In the data rows, the value 128 means zero.
A hidden rule labels the rows of this table. It goes by one to three of the table's principal directions, not those with the most spread.
np.array([115, 128, 101, 113, 119, 097, 116, 134, 154, 129, 137, 162, 118, 139, 152, 106, 131, 137, 152, 133, 108, 094, 129, 130, 141, 120, 124, 144, 145, 087, 139, 123]) z562
np.array([121, 115, 167, 142, 135, 146, 124, 107, 140, 130, 136, 113, 141, 105, 123, 163, 126, 141, 116, 110, 118, 133, 119, 148, 137, 140, 130, 124, 106, 136, 140, 128]) z574
np.array([123, 100, 168, 124, 146, 138, 120, 111, 129, 125, 140, 109, 148, 110, 118, 165, 146, 145, 122, 096, 132, 135, 124, 148, 125, 128, 141, 124, 104, 141, 136, 129]) z574
np.array([105, 147, 091, 156, 123, 104, 100, 126, 164, 104, 131, 170, 079, 111, 137, 120, 126, 109, 192, 127, 104, 116, 100, 140, 161, 136, 118, 138, 182, 069, 166, 091]) z259
np.array([123, 139, 128, 143, 139, 125, 106, 104, 139, 127, 131, 127, 105, 102, 132, 140, 135, 113, 150, 132, 105, 143, 093, 154, 162, 129, 119, 125, 133, 112, 148, 115]) z574
np.array([126, 146, 144, 164, 122, 160, 122, 126, 124, 130, 109, 121, 139, 111, 128, 163, 137, 149, 135, 115, 126, 127, 119, 137, 126, 130, 117, 139, 112, 138, 113, 124]) z259
np.array([137, 151, 125, 170, 129, 139, 131, 130, 128, 117, 101, 130, 085, 109, 127, 138, 113, 101, 168, 138, 119, 138, 122, 116, 131, 157, 115, 132, 156, 146, 143, 100]) z641
np.array([138, 194, 062, 145, 084, 119, 114, 161, 132, 151, 088, 180, 094, 140, 167, 073, 124, 140, 176, 160, 101, 097, 127, 116, 142, 113, 085, 158, 172, 105, 103, 115]) z259
np.array([144, 150, 140, 099, 115, 136, 146, 150, 129, 150, 108, 121, 155, 151, 135, 108, 136, 164, 110, 124, 120, 129, 151, 130, 111, 096, 122, 123, 092, 158, 106, 158]) z562
np.array([117, 073, 171, 145, 157, 124, 136, 122, 122, 082, 119, 113, 100, 118, 093, 181, 150, 100, 189, 080, 161, 144, 146, 123, 092, 164, 149, 114, 157, 185, 165, 078]) z259
np.array([145, 156, 127, 114, 117, 135, 142, 153, 136, 139, 105, 133, 125, 141, 128, 098, 121, 145, 128, 124, 121, 136, 141, 121, 120, 114, 122, 123, 123, 149, 126, 143]) z641
np.array([089, 124, 131, 152, 134, 124, 103, 110, 157, 096, 157, 134, 130, 101, 116, 159, 139, 127, 148, 106, 115, 134, 096, 165, 156, 116, 134, 120, 135, 073, 159, 115]) z259
np.array([123, 107, 147, 095, 138, 120, 129, 135, 133, 114, 140, 121, 147, 138, 107, 128, 151, 144, 127, 088, 144, 145, 138, 143, 113, 104, 147, 108, 119, 138, 136, 134]) z259
np.array([136, 179, 110, 114, 094, 129, 141, 156, 121, 157, 092, 134, 158, 168, 164, 109, 149, 169, 133, 153, 109, 100, 154, 126, 110, 082, 101, 144, 089, 141, 074, 153]) z712
np.array([135, 172, 089, 125, 103, 117, 121, 149, 135, 141, 104, 157, 103, 137, 145, 081, 128, 131, 158, 147, 106, 125, 124, 131, 143, 106, 101, 132, 154, 119, 122, 123]) z259
np.array([158, 157, 114, 042, 096, 131, 148, 161, 108, 191, 118, 127, 198, 197, 141, 053, 139, 194, 040, 135, 144, 128, 162, 127, 105, 062, 122, 117, 071, 152, 057, 198]) z574
np.array([162, 170, 119, 076, 097, 132, 159, 165, 106, 173, 097, 123, 170, 190, 146, 077, 135, 172, 084, 144, 135, 127, 174, 113, 092, 086, 116, 121, 085, 174, 063, 170]) z562
np.array([110, 192, 099, 218, 105, 157, 112, 095, 157, 137, 133, 142, 092, 075, 149, 132, 059, 091, 113, 198, 070, 125, 067, 141, 206, 164, 090, 141, 145, 058, 151, 121]) z712
np.array([129, 155, 070, 112, 105, 100, 124, 137, 123, 144, 122, 159, 113, 166, 150, 079, 124, 115, 132, 168, 128, 111, 129, 116, 136, 118, 111, 134, 153, 102, 105, 124]) z641
np.array([122, 159, 068, 125, 096, 106, 112, 142, 124, 150, 113, 168, 125, 158, 167, 095, 142, 142, 150, 161, 118, 083, 128, 122, 135, 106, 100, 160, 145, 090, 091, 126]) z259
np.array([129, 111, 172, 130, 135, 137, 157, 129, 134, 124, 103, 105, 126, 132, 121, 149, 123, 125, 140, 125, 125, 128, 148, 122, 107, 142, 126, 122, 104, 190, 147, 128]) z562
np.array([124, 127, 132, 124, 128, 121, 127, 122, 138, 125, 131, 130, 117, 126, 123, 122, 125, 119, 135, 126, 122, 139, 124, 140, 137, 129, 126, 115, 137, 131, 144, 120]) z574
np.array([124, 165, 080, 151, 105, 107, 122, 131, 151, 131, 120, 168, 080, 131, 154, 091, 095, 099, 159, 171, 097, 110, 118, 118, 157, 148, 104, 139, 176, 091, 144, 104]) z562
np.array([123, 153, 067, 097, 096, 077, 133, 162, 146, 134, 118, 179, 106, 175, 162, 061, 125, 127, 166, 160, 110, 089, 156, 110, 125, 107, 111, 140, 167, 099, 122, 120]) z562
np.array([163, 145, 107, 067, 107, 115, 154, 162, 103, 162, 122, 131, 152, 179, 137, 059, 119, 145, 081, 147, 143, 133, 174, 103, 099, 103, 129, 113, 121, 158, 083, 158]) z562
np.array([128, 133, 136, 103, 110, 122, 151, 140, 137, 145, 121, 128, 150, 157, 140, 107, 120, 146, 109, 143, 117, 114, 155, 127, 117, 112, 120, 123, 103, 148, 118, 148]) z562
np.array([129, 111, 132, 091, 131, 099, 143, 152, 143, 119, 116, 140, 122, 157, 132, 111, 146, 138, 164, 110, 129, 112, 160, 118, 101, 115, 136, 129, 131, 152, 142, 125]) z562
np.array([113, 122, 130, 144, 129, 117, 118, 110, 134, 126, 126, 132, 120, 124, 146, 156, 141, 122, 158, 139, 112, 106, 121, 139, 136, 136, 118, 142, 125, 120, 131, 109]) z562
np.array([080, 089, 153, 168, 140, 127, 106, 095, 143, 097, 145, 123, 136, 098, 127, 203, 156, 126, 169, 110, 121, 102, 105, 158, 139, 136, 128, 143, 121, 102, 153, 101]) z562
np.array([106, 118, 147, 140, 138, 121, 125, 105, 141, 109, 146, 116, 134, 124, 126, 167, 136, 117, 136, 125, 119, 132, 122, 148, 135, 132, 134, 116, 114, 115, 141, 115]) z562
np.array([136, 130, 114, 112, 115, 117, 126, 148, 121, 142, 106, 144, 126, 140, 148, 109, 148, 148, 157, 129, 122, 102, 143, 121, 116, 111, 114, 148, 133, 143, 113, 129]) z259
np.array([127, 178, 085, 122, 093, 110, 129, 163, 156, 147, 099, 167, 115, 142, 172, 078, 124, 152, 166, 163, 079, 082, 133, 122, 143, 093, 094, 159, 130, 101, 125, 145]) z712
np.array([145, 098, 166, 085, 148, 126, 159, 147, 138, 117, 131, 111, 132, 142, 096, 109, 117, 131, 108, 091, 149, 158, 159, 115, 099, 131, 158, 099, 121, 176, 158, 144]) z712
np.array([144, 115, 167, 108, 138, 146, 151, 141, 134, 126, 126, 106, 136, 117, 101, 117, 111, 138, 102, 101, 133, 158, 143, 126, 116, 127, 143, 105, 114, 171, 150, 149]) z641
np.array([124, 089, 168, 146, 145, 149, 145, 114, 128, 108, 147, 104, 128, 102, 094, 151, 093, 105, 097, 115, 146, 150, 131, 119, 124, 167, 148, 109, 133, 150, 161, 125]) z712
np.array([154, 121, 138, 083, 134, 122, 145, 150, 134, 134, 128, 129, 124, 140, 112, 084, 115, 136, 109, 105, 138, 151, 151, 116, 114, 125, 144, 107, 136, 157, 142, 143]) z259
np.array([168, 196, 106, 141, 092, 147, 141, 151, 124, 180, 086, 143, 114, 127, 171, 080, 089, 144, 115, 180, 084, 111, 140, 106, 141, 133, 089, 150, 124, 147, 096, 146]) z562
np.array([174, 116, 165, 098, 132, 158, 154, 152, 103, 154, 109, 107, 146, 132, 109, 108, 115, 155, 083, 099, 155, 151, 165, 103, 091, 139, 141, 117, 113, 204, 110, 151]) z259
np.array([144, 128, 152, 149, 139, 153, 127, 118, 139, 127, 138, 121, 103, 084, 104, 123, 086, 112, 106, 112, 123, 167, 112, 130, 150, 166, 136, 109, 153, 137, 164, 120]) z574
np.array([136, 157, 114, 175, 108, 138, 131, 141, 147, 132, 099, 156, 078, 099, 147, 111, 085, 114, 167, 152, 094, 107, 128, 108, 145, 166, 101, 151, 171, 130, 153, 105]) z574
np.array([141, 141, 119, 119, 116, 134, 136, 148, 135, 141, 121, 139, 124, 126, 130, 090, 104, 138, 113, 133, 120, 126, 134, 116, 132, 126, 123, 131, 137, 129, 133, 145]) z641
np.array([115, 090, 142, 149, 150, 132, 116, 106, 138, 106, 146, 125, 101, 090, 104, 145, 113, 097, 136, 113, 136, 141, 100, 133, 148, 160, 139, 124, 158, 119, 176, 111]) z641
np.array([113, 141, 128, 177, 134, 145, 119, 106, 134, 116, 130, 120, 117, 101, 129, 164, 117, 107, 133, 146, 116, 129, 096, 134, 151, 147, 121, 137, 124, 102, 138, 119]) z641
np.array([157, 153, 143, 076, 110, 153, 152, 146, 108, 178, 128, 099, 203, 158, 138, 096, 125, 184, 031, 141, 127, 135, 153, 128, 112, 078, 128, 119, 049, 150, 068, 202]) z712
np.array([117, 107, 188, 151, 149, 166, 133, 103, 136, 118, 138, 088, 152, 092, 100, 181, 123, 134, 097, 104, 129, 153, 107, 151, 137, 137, 140, 115, 085, 147, 153, 144]) z641
np.array([125, 112, 180, 135, 145, 169, 123, 097, 123, 137, 150, 087, 170, 096, 103, 168, 126, 147, 065, 105, 134, 160, 102, 159, 143, 126, 140, 110, 078, 136, 128, 155]) z259
np.array([149, 139, 150, 122, 125, 162, 134, 135, 114, 153, 124, 107, 166, 118, 127, 130, 124, 164, 078, 118, 130, 136, 133, 127, 121, 115, 131, 131, 087, 145, 100, 164]) z641
np.array([095, 105, 163, 200, 144, 148, 111, 089, 141, 103, 132, 111, 114, 067, 132, 210, 130, 108, 169, 131, 100, 111, 092, 150, 155, 159, 118, 149, 121, 116, 163, 101]) z712
np.array([147, 108, 172, 113, 144, 138, 159, 138, 131, 127, 112, 104, 124, 126, 113, 130, 114, 126, 122, 115, 131, 141, 151, 112, 106, 143, 139, 118, 110, 189, 151, 140]) z712
np.array([125, 101, 165, 131, 149, 148, 136, 116, 141, 113, 154, 106, 137, 101, 094, 143, 102, 122, 087, 103, 139, 157, 119, 132, 135, 148, 154, 107, 120, 129, 163, 140]) z641
np.array([113, 120, 151, 184, 151, 145, 113, 092, 158, 099, 159, 120, 086, 057, 104, 157, 081, 082, 130, 126, 103, 162, 082, 146, 179, 177, 136, 111, 161, 095, 197, 103]) z574
np.array([136, 141, 143, 152, 134, 149, 120, 116, 156, 129, 144, 131, 106, 082, 116, 121, 083, 121, 105, 119, 105, 154, 102, 137, 165, 158, 132, 117, 146, 107, 167, 127]) z574
np.array([127, 100, 173, 160, 154, 153, 135, 108, 125, 115, 127, 096, 126, 091, 117, 183, 123, 116, 129, 120, 126, 132, 118, 126, 126, 158, 137, 135, 106, 154, 150, 125]) z641
np.array([130, 141, 089, 108, 109, 108, 126, 146, 124, 145, 120, 153, 134, 161, 154, 096, 137, 142, 132, 149, 128, 094, 141, 114, 121, 109, 117, 149, 131, 109, 099, 137]) z641
np.array([114, 142, 100, 151, 115, 113, 126, 124, 143, 127, 118, 151, 099, 133, 151, 121, 113, 107, 158, 164, 107, 099, 120, 120, 145, 144, 108, 147, 150, 106, 139, 112]) z712
np.array([091, 126, 100, 186, 131, 104, 122, 108, 153, 087, 133, 151, 073, 121, 134, 156, 107, 068, 187, 159, 118, 106, 109, 118, 147, 174, 122, 140, 177, 084, 169, 077]) z712
np.array([139, 153, 070, 108, 114, 100, 124, 144, 120, 135, 132, 160, 114, 166, 141, 079, 121, 116, 124, 150, 140, 122, 138, 105, 125, 125, 128, 129, 161, 095, 102, 122]) z259
np.array([117, 123, 118, 145, 134, 122, 123, 113, 132, 109, 149, 133, 111, 124, 114, 135, 110, 097, 124, 131, 140, 143, 119, 127, 138, 154, 138, 114, 156, 105, 143, 106]) z259
np.array([096, 128, 102, 187, 134, 118, 101, 097, 149, 100, 147, 148, 083, 091, 133, 155, 110, 081, 168, 152, 109, 117, 083, 136, 171, 164, 120, 141, 172, 066, 166, 089]) z641
np.array([091, 142, 115, 202, 130, 125, 109, 094, 166, 096, 148, 149, 089, 095, 137, 174, 097, 089, 160, 147, 100, 113, 092, 136, 168, 178, 123, 140, 159, 059, 168, 085]) z562
np.array([117, 098, 186, 210, 155, 172, 111, 075, 124, 104, 140, 103, 104, 062, 096, 220, 109, 096, 134, 096, 141, 160, 098, 145, 143, 208, 137, 118, 150, 147, 161, 073]) z574
np.array([118, 108, 121, 128, 146, 095, 129, 120, 151, 093, 148, 147, 082, 135, 109, 124, 111, 083, 158, 113, 141, 145, 132, 120, 128, 167, 150, 105, 182, 113, 174, 085]) z574
np.array([112, 123, 109, 163, 142, 107, 134, 110, 154, 096, 144, 142, 072, 119, 124, 131, 082, 061, 149, 160, 120, 129, 114, 107, 149, 183, 136, 124, 174, 094, 179, 095]) z712
np.array([131, 135, 099, 172, 138, 113, 132, 114, 134, 103, 128, 144, 052, 115, 123, 120, 079, 050, 159, 165, 126, 142, 116, 099, 146, 195, 126, 122, 197, 117, 167, 079]) z712
np.array([109, 116, 134, 191, 147, 121, 126, 097, 137, 090, 133, 128, 078, 108, 123, 183, 108, 068, 174, 141, 127, 129, 116, 118, 134, 194, 132, 128, 165, 120, 163, 070]) z562
np.array([124, 123, 121, 137, 128, 116, 122, 129, 143, 125, 119, 148, 106, 128, 142, 133, 130, 127, 163, 125, 120, 103, 130, 120, 128, 145, 124, 147, 145, 120, 142, 110]) z574
np.array([076, 104, 147, 210, 155, 127, 112, 073, 168, 075, 153, 121, 079, 069, 116, 201, 104, 061, 177, 145, 098, 129, 072, 153, 178, 180, 127, 128, 152, 082, 208, 082]) z712
np.array([109, 126, 118, 166, 146, 123, 111, 107, 154, 095, 147, 139, 087, 097, 114, 146, 109, 089, 152, 125, 122, 141, 092, 133, 159, 160, 137, 125, 165, 082, 175, 100]) z641
np.array([094, 100, 145, 194, 156, 129, 098, 082, 136, 086, 141, 122, 090, 081, 115, 207, 143, 085, 187, 114, 126, 133, 085, 150, 152, 170, 130, 133, 156, 106, 168, 072]) z259
np.array([088, 088, 144, 190, 158, 131, 096, 076, 144, 084, 161, 126, 097, 078, 105, 201, 127, 083, 160, 107, 136, 137, 080, 151, 159, 180, 141, 127, 163, 086, 178, 077]) z259
np.array([133, 122, 122, 121, 129, 122, 122, 129, 125, 135, 125, 134, 119, 125, 134, 118, 131, 127, 136, 131, 125, 121, 125, 125, 132, 129, 125, 135, 136, 130, 130, 127]) z259
np.array([141, 152, 096, 144, 110, 126, 125, 146, 117, 139, 101, 154, 104, 139, 148, 111, 126, 128, 157, 143, 129, 106, 139, 104, 118, 142, 111, 151, 158, 131, 106, 110]) z259
np.array([125, 183, 062, 180, 094, 131, 093, 123, 139, 146, 129, 182, 090, 107, 156, 097, 092, 117, 138, 163, 104, 109, 095, 125, 176, 155, 097, 153, 190, 055, 118, 100]) z574
Here are more rows. What is the label of each one?
np.array([135, 124, 127, 082, 117, 110, 143, 149, 136, 148, 112, 134, 136, 154, 143, 087, 136, 147, 132, 139, 114, 109, 147, 126, 120, 096, 118, 132, 110, 153, 129, 155]) ~ z712
np.array([144, 137, 154, 092, 126, 136, 169, 147, 143, 137, 126, 107, 150, 150, 115, 095, 096, 137, 076, 134, 123, 149, 154, 117, 115, 115, 139, 102, 090, 161, 139, 171]) ~ z712
np.array([123, 118, 119, 120, 135, 114, 130, 127, 129, 117, 135, 131, 122, 140, 125, 126, 129, 114, 132, 131, 137, 126, 130, 121, 124, 131, 136, 126, 135, 119, 134, 124]) ~ z641
np.array([127, 130, 157, 162, 136, 161, 117, 092, 140, 135, 156, 112, 128, 081, 112, 149, 088, 118, 079, 126, 115, 161, 095, 150, 167, 162, 131, 110, 125, 111, 151, 127]) ~ z574
np.array([168, 178, 143, 075, 102, 164, 149, 161, 111, 192, 105, 103, 206, 153, 148, 087, 136, 210, 044, 135, 111, 131, 150, 133, 114, 057, 115, 130, 036, 159, 060, 215]) ~ z641
np.array([125, 110, 116, 119, 138, 114, 112, 126, 126, 120, 138, 139, 119, 125, 124, 126, 145, 125, 146, 111, 139, 126, 121, 130, 129, 127, 137, 132, 149, 113, 133, 115]) ~ z259
np.array([096, 139, 121, 174, 113, 128, 111, 117, 144, 119, 126, 144, 134, 113, 158, 174, 142, 142, 169, 140, 100, 081, 118, 141, 140, 128, 109, 161, 120, 088, 122, 111]) ~ z562
np.array([097, 089, 162, 188, 170, 135, 096, 074, 149, 084, 157, 115, 090, 060, 104, 208, 129, 085, 167, 102, 121, 147, 076, 156, 164, 178, 143, 125, 151, 098, 192, 081]) ~ z259
np.array([128, 120, 144, 152, 133, 131, 129, 125, 151, 125, 117, 136, 097, 098, 138, 138, 109, 121, 161, 129, 101, 111, 124, 122, 140, 157, 121, 145, 142, 136, 165, 115]) ~ z562
np.array([127, 100, 124, 131, 136, 121, 128, 127, 103, 112, 133, 130, 127, 145, 115, 148, 142, 116, 137, 110, 171, 126, 148, 109, 096, 151, 144, 128, 152, 140, 111, 101]) ~ z259
np.array([150, 133, 108, 053, 109, 104, 140, 162, 090, 163, 107, 129, 184, 206, 157, 100, 187, 182, 116, 127, 153, 097, 182, 114, 071, 068, 127, 140, 083, 161, 044, 158]) ~ z259
np.array([132, 111, 125, 116, 139, 117, 122, 131, 117, 114, 138, 133, 125, 141, 113, 133, 143, 125, 135, 098, 159, 140, 141, 121, 107, 137, 148, 118, 150, 130, 122, 108]) ~ z259
np.array([170, 144, 132, 115, 123, 150, 156, 148, 082, 155, 097, 106, 142, 158, 126, 114, 123, 134, 092, 141, 158, 142, 162, 092, 087, 135, 127, 126, 109, 192, 075, 143]) ~ z641
np.array([140, 157, 120, 113, 116, 147, 139, 133, 107, 160, 114, 111, 170, 161, 140, 121, 136, 154, 077, 152, 137, 124, 130, 123, 118, 100, 119, 135, 074, 135, 075, 169]) ~ z641
np.array([111, 106, 120, 138, 142, 123, 096, 096, 123, 124, 146, 128, 114, 104, 119, 142, 144, 107, 137, 125, 133, 138, 084, 154, 160, 131, 125, 127, 146, 103, 144, 112]) ~ z259
np.array([124, 098, 110, 112, 134, 113, 110, 122, 107, 122, 145, 139, 126, 135, 115, 121, 148, 120, 130, 110, 162, 132, 125, 129, 122, 130, 139, 124, 160, 118, 119, 110]) ~ z259
np.array([129, 173, 111, 147, 112, 146, 128, 145, 129, 138, 104, 129, 143, 130, 147, 131, 136, 153, 131, 145, 110, 111, 120, 125, 130, 100, 111, 152, 097, 111, 101, 152]) ~ z641
np.array([137, 088, 161, 105, 153, 133, 136, 128, 105, 117, 128, 099, 141, 129, 101, 147, 153, 129, 125, 095, 160, 149, 141, 126, 098, 124, 149, 115, 115, 175, 128, 131]) ~ z641
np.array([106, 102, 111, 094, 122, 084, 146, 146, 155, 117, 131, 152, 131, 173, 148, 110, 134, 131, 152, 139, 125, 076, 158, 110, 108, 117, 135, 145, 125, 113, 143, 134]) ~ z712
np.array([110, 153, 099, 166, 114, 121, 114, 116, 150, 131, 125, 151, 105, 113, 160, 133, 113, 115, 155, 169, 089, 093, 102, 131, 163, 138, 103, 156, 137, 080, 138, 118]) ~ z712
np.array([106, 098, 141, 135, 151, 122, 123, 118, 136, 087, 161, 122, 139, 126, 100, 168, 140, 120, 129, 089, 157, 140, 129, 131, 113, 139, 163, 115, 134, 100, 144, 112]) ~ z641
np.array([130, 142, 128, 127, 124, 125, 143, 142, 154, 121, 124, 137, 108, 125, 124, 101, 099, 120, 133, 133, 110, 136, 133, 122, 137, 133, 127, 118, 140, 129, 159, 132]) ~ z712
np.array([171, 166, 126, 077, 103, 131, 168, 163, 123, 175, 090, 125, 134, 170, 141, 052, 103, 147, 090, 158, 116, 137, 165, 107, 112, 106, 110, 116, 104, 190, 105, 170]) ~ z562
np.array([099, 111, 124, 116, 125, 107, 118, 122, 142, 119, 154, 136, 156, 136, 142, 145, 149, 145, 133, 125, 118, 098, 131, 145, 130, 105, 133, 136, 112, 087, 125, 132]) ~ z562
np.array([173, 145, 146, 077, 121, 154, 134, 136, 105, 179, 126, 109, 161, 136, 117, 079, 121, 164, 050, 115, 138, 171, 134, 138, 128, 104, 128, 101, 099, 169, 094, 170]) ~ z574
np.array([176, 243, 080, 180, 089, 181, 132, 147, 129, 175, 105, 143, 100, 091, 147, 057, 037, 123, 064, 195, 083, 157, 097, 104, 182, 145, 091, 133, 146, 095, 107, 160]) ~ z641
np.array([123, 139, 117, 137, 134, 119, 099, 115, 145, 121, 146, 144, 111, 104, 131, 132, 133, 125, 147, 114, 111, 138, 102, 150, 157, 129, 130, 125, 150, 085, 144, 110]) ~ z574
np.array([131, 130, 136, 054, 121, 102, 161, 154, 134, 147, 114, 112, 175, 189, 150, 099, 158, 164, 113, 144, 115, 104, 165, 129, 099, 062, 128, 126, 056, 157, 105, 182]) ~ z712
np.array([140, 092, 134, 052, 134, 113, 145, 151, 097, 138, 133, 114, 184, 188, 117, 112, 171, 163, 091, 098, 180, 124, 172, 115, 072, 087, 155, 119, 091, 162, 083, 161]) ~ z641
np.array([123, 076, 158, 124, 155, 123, 137, 107, 127, 108, 142, 110, 106, 116, 094, 139, 114, 088, 125, 115, 151, 154, 124, 127, 126, 162, 146, 103, 148, 161, 172, 111]) ~ z562
np.array([130, 151, 050, 104, 098, 087, 132, 171, 113, 127, 116, 175, 119, 189, 155, 074, 139, 128, 157, 154, 147, 086, 165, 087, 097, 109, 122, 150, 169, 098, 085, 119]) ~ z641
np.array([134, 110, 148, 126, 137, 138, 148, 126, 111, 126, 116, 106, 128, 139, 111, 136, 123, 113, 117, 130, 151, 141, 138, 115, 108, 142, 133, 117, 120, 173, 129, 130]) ~ z641
np.array([090, 042, 153, 101, 163, 082, 118, 111, 159, 073, 182, 133, 117, 114, 100, 151, 143, 104, 163, 079, 140, 127, 133, 144, 126, 140, 169, 108, 161, 102, 198, 099]) ~ z562
np.array([117, 069, 183, 163, 164, 152, 124, 093, 118, 100, 150, 096, 134, 091, 097, 207, 131, 112, 121, 090, 157, 142, 120, 130, 116, 178, 156, 124, 123, 147, 150, 104]) ~ z259
np.array([142, 092, 161, 147, 156, 140, 132, 115, 109, 112, 110, 106, 082, 094, 098, 148, 124, 086, 161, 112, 145, 162, 120, 122, 122, 169, 131, 115, 161, 193, 165, 095]) ~ z259
np.array([131, 114, 177, 114, 137, 159, 153, 141, 086, 126, 107, 073, 208, 157, 119, 194, 187, 177, 107, 099, 163, 124, 164, 126, 062, 086, 143, 132, 037, 188, 065, 162]) ~ z641
